One turn sends every row of this set to another row. A few are shown first. Where does it send the rows asked after them?
Robi: [  1   7   1  -4  -1   0   8  -7  -1  11  -4  -3  -1  16  -6   4   6   6
   9   2  -9   9   5   8  -4  15  -2   0  -9  -5  -2  -5  -1  -4  -4 -19
  -8   9  -2  -1   4   0  -4  -2   2  -6]
defos: [ -5   7  -5  -2  -3   5   1   1  -8   9  13  -4  -5   4  -3  14   1   0
   9   7  -4  12   5  -4  12   7   3   5   7  -5  -8 -15  -1  11  -8 -22
  11   0   5   8  11   0   1 -12   5   7]
kul: [ -5   3  -6  -9  -7   1   1   3  -7  -4   4 -17  -2   5  -8  15   7  -6
   1   7   0   9  11   5   6   1  11   6   1 -14  -7 -10   8  -4  -2 -13
   4  -5   8   7  -3   1   5  -3  -3  -6]
fab: [ -4  18   6   5   9  -3   1   5  -2   3   7   6   1  -3  -1   9   4  -4
   3   7 -16  10   0  -2  -6   4 -12  -2   1 -11  -1  -6  10  -5  -7  -7
  -3   0  10   9   7  -4   5   1  -1   3]
pepaf: [  0   8  -2   4  -1   0   5   2  -5   2  11   0  -6   0  -6   9  10  -3
  10  -2  -8   0  -1   7  11   8  -1  15  13  -2   3 -16   3   6 -13 -14
   6  -2 -10  17  -4   2   4  -2   3   4]
febel: [  5  12   3   4   5   9   2   1  -4   6  -3 -12   7   4  -7  10   8  15
  17   0  -8   3   7   3  -5  10  -5   6   2 -14  -2  -9  -2   1 -16 -14
  -2  -1   6  -4  -5   5  -5 -10   2  -5]
bas: [ -3   3  -7 -13  -7   1   5  -1  -7  -3   2 -15  -1  10  -7  11   6  -6
  -2   5   4   7  12   7   5   3  11   4   3 -14  -5 -14   5  -5  -4 -12
   3  -2   8   5  -4   1   2  -4  -2  -5]
gepek: [  2   8   6   4   6   0 -10   5   1  -3   2   1  -2  -2  11   7   2  -6
  11  -3  -9   8  -6  -7   0   9   4   2   0  -8  -6  -8  -6  -9  -6 -10
   7  10  -2   8   7  -3  -7  -9   0 -14]
kisoz: [  3  26   8   4  -1  -2   5   5  -8   2   2   4  -6   3   9  21   0  -3
   7   6  -2   8   5  -2   2  13  -1   4  15  -7  -4 -16   8  -7  -6 -13
  -7  -1   5   4   0  -5   1  -3   1   6]
fevo: [  6  26   6   4  -1   0   5   0  -8  -3   0   4  -6   1   7  23   1   1
   4   6  -7   8   4  -2   3  15  -2   5  11  -9  -4 -20  10  -9  -6 -10
  -9  -2   7   3  -1  -5  -2  -2   1   7]
kir: [ -2   8   7   1   6  -1  -5   5   2  -1   3   2  -3   0  11   5   3  -7
  10   0  -6  15  -8  -9   1   6   5   2  -4  -5  -7  -8  -6  -7  -6 -12
   8   6  -1   8   5  -7  -1  -8  -3 -11]
vam: [  0  -1  -8  -4   1   6  -3  -3  -7   0   6  -2 -12   8   8   5   9  -2
   0   1  -3   4  -2  -2  -1  11   5  -4 -11  -5  -3  -1  -2  -5  -1 -18
  12  -4   0   8   1   0  -6   0  -2  -4]
Nemun: [ -4  12  -8   1   8  -1  -8   2   0  -9   9  -7   0   8  -6  11   4   5
  -2   5 -11   8   9  -4   8  11  -1   0   4   5   3 -10   1   2  -6  -8
   8   9  -4 -12  -3   6   6 -10  -8   0]
did: [ -1   9  -3   0  -3   1   5  -1  -2   3  12   0  -5   2  -9  10  11  -2
  10   0  -6   4  -3   6  14  11  -1  12  15  -2   2 -17   3   6 -13 -16
   7  -4  -7  14  -4   2   4  -1   2   2]
Bon: [  0   2  13 -13   6   4  -2  -7  -8   0   2   5  -4   9  -2  10   6  -1
  11   0 -12  -6  14  -2   0   7   7   6   7   3 -13 -15   7  -6  -5  -2
   0   2  -3   6  -7  -6  -5  -5   4   5]
pudeg: [  4   0  -9  -4   0   2  -1  -5  -6  -2   7   1 -10   9  10   6  10  -1
   1   1  -4   3  -4  -3   1   5   0  -6 -11  -4  -4  -2   1  -5  -2 -19
  10  -3   2   7   1   1  -3  -2   1  -8]
viku: [  3   5  -8   0  -5   2   4   1  -3   3   9   1  -7   4  -9  11  13  -1
  10   2 -13   2  -3   4   9  10   1  12  11  -2   4 -16   3   7 -14 -16
   3  -3  -9  16  -4   2   3   0   6   0]
liruf: [ -1   7   2   0  -5  -7   4   2  -7 -10  10  -7   0  12  -2  16   9   3
  11   4   2   1  -2  -4   7  10 -13  14   0  -1  -5   0   8  -2 -11   2
   7   3   1  15   1   4  -4  -7   1   3]
Tobel: [ -6  -2   2   0  -2   0  -2   2   5  -9   1 -14 -14   8  -4  11   7  -6
  -1  -6  -7   5  12   5   2   1   5   1   3  -9 -10  -5   9  -7  -8 -12
  -9   1   9  12 -11  -3   4 -12   4   6]
torid: [  2   7  -2  -6   4  -3   7  -4   0   9  -6  -1  -1  16  -3   3   5   9
   8   4  -9  10   8   4  -3  15   1   0  -6  -4  -4  -9  -1   1  -5 -17
  -9   8  -2  -2   5   2  -3  -3   6  -5]
mus: [  0  12   1   3   3  10  -1   0  -4   6  -2 -13   5   6 -14   5   4  15
  12   0  -9   4   5   3  -5   8  -2   6  -1 -13  -2 -10  -1   4 -19  -9
   2   4   6  -6  -6   2  -5 -13   1  -4]
sagal: [  4  11   4   1   8   3  -3   1  -7  -2   1   8  -3   3  11  13  13  10
   6  -1  -6   4  13   5   9  10   2   9   3  -1 -12 -10  14   1  -5  -7
   1   4  -9  -1  -2  -5 -10 -11  13   6]
gidi: [ -8  10  -2  -1  -6   7   3   3  -4   8  13  -2  -4   3  -7  15  -4   2
   8   6  -7  10   5  -6  11   5   6   7   9  -5  -6 -18   3  13  -6 -24
   8   2   7   8   9   0   0 -11   1   5]
Gel: [ -7   2   4   1   1   0  -5   3   2  -7  -1 -15 -13   7  -1  10   7  -8
   1  -6 -13   5  12   4   3   3   5   3   4  -9  -7  -6   7  -6  -6  -9
 -10   3   9  12 -14  -3   1 -11   2   4]
sukev: [ -6  19   6   6  11  -3   3   5  -3   5   6   7   1  -4   0  10   4  -5
   2   5 -11  10   0  -1  -6   0  -8  -4   5 -11  -4  -5  13  -6  -6  -7
  -3  -6  11   6   6  -4   2  -1  -2   4]
zuk: [ -3   2   2   1   0  -4  -5   4   3 -12   0 -15 -11   6  -3   7   9  -9
   0  -5  -8   8  13   6  -2   3   4   2   5  -6  -9  -2   7  -3  -5 -12
 -12   1   8  13  -7  -3   0 -10   6   5]
Boz: [ -4   6   3   0  -4 -10   1   3  -6 -10   8  -5  -1  14   1  17   4  10
   9   6   2  -3   0  -1   8  12 -13  11   5  -2  -6   0   5  -2  -9   0
   8   4   4  13  -1   1  -5 -10  -2   9]
datuf: [ -5  16   3  -1   2   2 -12  -1  -2  -6   6  -5  -2   6  -3  16   0   7
  -3   3  -6  11   7 -10   9  -3  -4   0  16  -4  -2 -12   1  -3   0 -21
   4  -7   9  -6  -7  -2  -8  -8  -2   4]
kig: [ -7  18   1   2  10  -2   4   5  -3   6  13   4   0  -2  -1  10   4  -2
   0   8 -12  13   4  -3 -10   3  -7  -4   1 -11   1  -7  11  -8 -10  -6
   0  -5  13   6   5  -4   3  -2  -2   4]
nilid: [ -7  17   7   2   2   2  -8  -1  -3 -10   5  -1  -2   7  -3  17  -1   6
   0   1  -5  14   9 -12   7   1  -6   1  15  -1   0 -12   3  -2   0 -24
   7  -6   7  -6  -6  -1  -8  -8  -1   4]
lodo: [ 9 14  6  6  0 -8  2  3  2 -7  8  1 -2 13 -1 12 12 16  2  6  4  4  0  8
  4  1 -6  2  3 -5 -2 -8  6 -2  0 -1 -1  5 -3  7  5  3 -5  2 10 -6]
zez: [ 9 11  5  4  2 -5  2  2  4 -7  9  1 -6 15 -2 12  9 16  4  7  1  6  2  8
  4  1 -5  3  1 -6 -1 -4  7 -1 -2  1 -2  4 -2  5  5  0 -9  0  9 -8]
bugof: [ -3   5  12 -13  12   5   0  -8 -11   5   3   4  -3   7  -4  11   7  -1
   8  -1 -14  -3  14  -6   1   4   5   8   6   1 -12 -14   4  -9  -4  -5
   5   3   1   7  -7 -10  -1  -7   2   5]
Guk: [ -3   2  11 -14  10   5  -1  -9  -8  -1   1   4  -5   7  -2   8   7  -4
   6  -3 -15  -5  13  -2  -4   7   3   7   4   2  -9 -14   7  -6  -5  -1
   3   3   0   5  -9  -8  -5  -6   6   4]
Gutiv: [ -1   6   0   3  -5  -9   3   2  -5 -11   9  -4   1  14  -3  16  10   8
  13   6   2   3  -3  -3   8  11 -13   8   0  -3  -4  -1   6   1  -8   0
   6   5  -1  13  -2   6  -5  -9   0   7]
kuvuz: [  4   9   2   1   9   3  -4   0  -8  -1   4   6  -4   3  11  13  12  12
   7  -3  -6   3  16   2  11  10   3   6   4  -1 -13 -10  14  -1  -5  -9
  -2   4  -7  -2  -4  -3 -13  -9  11   8]
dobaf: [  1  10  -1   9   3  10   0  -1  -2   5  -3 -13   6   7 -10   8   7  16
  12   0  -8   3   4   5  -8   9  -2   4  -1 -11  -3 -14  -3   1 -15 -11
  -1   0   4  -7  -5   2  -4  -7   1  -5]
somom: [ -1   9  10   3   7  -1  -8   5   2   1   6  -1  -3   1   9   7   0  -8
   9  -2  -8  13  -9  -8  -2   7   2   3  -1  -6  -3  -5  -8  -6  -8 -11
  10   4  -1  10   5  -6  -4 -10  -1 -11]
lal: [ -3   9  -3   3  11   0  -9   1   1 -11   7  -7  -2   4  -7   9   3   9
   1   5 -13   9  15  -5   8   8  -1   3   7   3   5 -10   1   2  -9  -5
   5   6  -3 -10  -3   7   5  -9  -6   0]
nos: [ -6  13  -4   2  12   2  -9   0   2  -8   8  -7  -2   3  -3  12   3   9
   0   6 -10  11  10  -5   8  10   0   1   6   4   1 -10  -1   0  -6  -6
   5   5  -1 -14  -1  10   3  -9  -8   3]

bugof moves to Boz
torid moves to pudeg
Tobel moves to did
Now find these:
pepaf moves to lal

One turn sends every row of this set to another row. A few are shown first. Where does it send the rows asked after them?
zed: [10  0  2  1  6 -1 -9 -3  0  4  6  7  4]
Mim: [ -3  -2   6   0   2 -11   2  -4  -7  -3   9  -2   9]
Roki: [ 3  5  0  5  3 -9 -5 -9  6  4 -3  2  2]
renez: [ 7 -7 -5  0  5  5  1  9 -5 -2 -5 -7 -9]
kun: [  3  -3  -4  -2   4   9   3   0  -2  -3 -11   7  -9]
lirud: [  3   5   4   3   5 -10  -6  -4   8   4  -3   1   2]
Sigo: [ 9  4 -5  5  2 -4 -5  3  0  4  9 -6  7]
Leb: [-6 10 -4  3 -1 -2  0 -3  5  3  9  7  6]
pala: [ 4  4 -3  5  3 -6 -4  5  2  6  9 -8  6]
Limul: [  0  -7  -6  -4   1   4   8   6 -11  -9   3  -6  -3]
daso: [ 5  6 -2  7  3 -2 -4  7 -2  4  9 -8  5]
tiz: [  1  -8  -4  -7   2   5   7   6 -12  -4   0  -5   0]
maf: [ 6  0  5  0  7  2 -9 -1 -2  4  5  9  3]
zub: [ -7   2 -10  -2  -3   4  12   2  -6 -10   0  -1  -2]
lil: [ -2  -2   4  -2   3 -10   1  -4  -4  -1  11   1  10]
sakiz: [  2  -3  -4  -4   4   8   0   0  -1  -2 -12   6 -10]
Kepif: [  1   0   1   0   1 -12   1  -6  -5  -4  10  -1  10]
Zutul: [ -8   3 -11  -4  -3   3  11   1  -5 -10  -1  -1  -1]
kegog: [  3  -2  -5  -1   5   9   1   2   1  -1 -10   5 -12]
Kirof: [ -8  -1  -4  -1   0   1   8  -5   1  -6 -11   4  -9]
bemub: [-10  -2  -5  -4   0  -1   9  -5  -1  -3 -11   2  -4]
pekez: [ 7 -4 -6 -2  4  5  1  8 -4  3 -9 -7 -6]
nuvoz: [ -8   1 -10  -4  -4   4  12   4  -5  -5  -1  -4   0]
nikom: [-1  4  4  6  3 -9 -4 -6  6  5 -6  0  0]
Det: [ -3   2   4  -2   2 -12   2  -4  -1  -4   9   0  11]
non: [ 5  1  3 -1  6  1 -8 -1  0  6  7  9  3]
bar: [-8 12 -3  4 -1  0  0 -4  3  1  8  7  6]
gozag: [  4  -8  -5  -4   1   2   9   6 -12  -8  -1  -6  -2]
bopip: [ 5  6 -3  4  2 -6 -3  6  1  2 10 -7  8]
zuli: [ -9   0 -10  -2  -3   2  12   1  -4  -9   0  -3  -4]
vome: [-5 12 -3  2  0 -3 -1 -4  7  0  6  8  7]
zatod: [ 9 -4 -8 -1  3  6  0  9 -5 -1 -6 -7 -6]
beva: [ -6   0  -6  -2   0   0   7  -4   1  -5 -13   1  -7]
zamo: [ -1   3   4   4   4 -11  -4  -6   8   6  -3   0   2]
Tal: [ -6   0  -6   0  -1  -1   9  -4   0  -7 -13   0  -8]
dager: [ 9  2  4 -2  7  0 -8  1  0  3  6  7  6]
tonoz: [  1  -7  -5  -6   1   2   8   5 -11  -9   0  -7  -1]
Vov: [ 9 -3 -6  1  3  7  2  9 -5 -1 -7 -6 -8]
Mari: [-4  9 -5  3 -1 -3  0 -7  4 -1  8  8  8]
makuz: [ -1  -2  -4  -4   3  10   2   1  -1   2 -11   7  -7]

Vov moves to gozag
bar moves to nikom
Now find these:
renez moves to Limul
vome moves to lirud
non moves to pala
Kepif moves to Mari
bemub moves to makuz

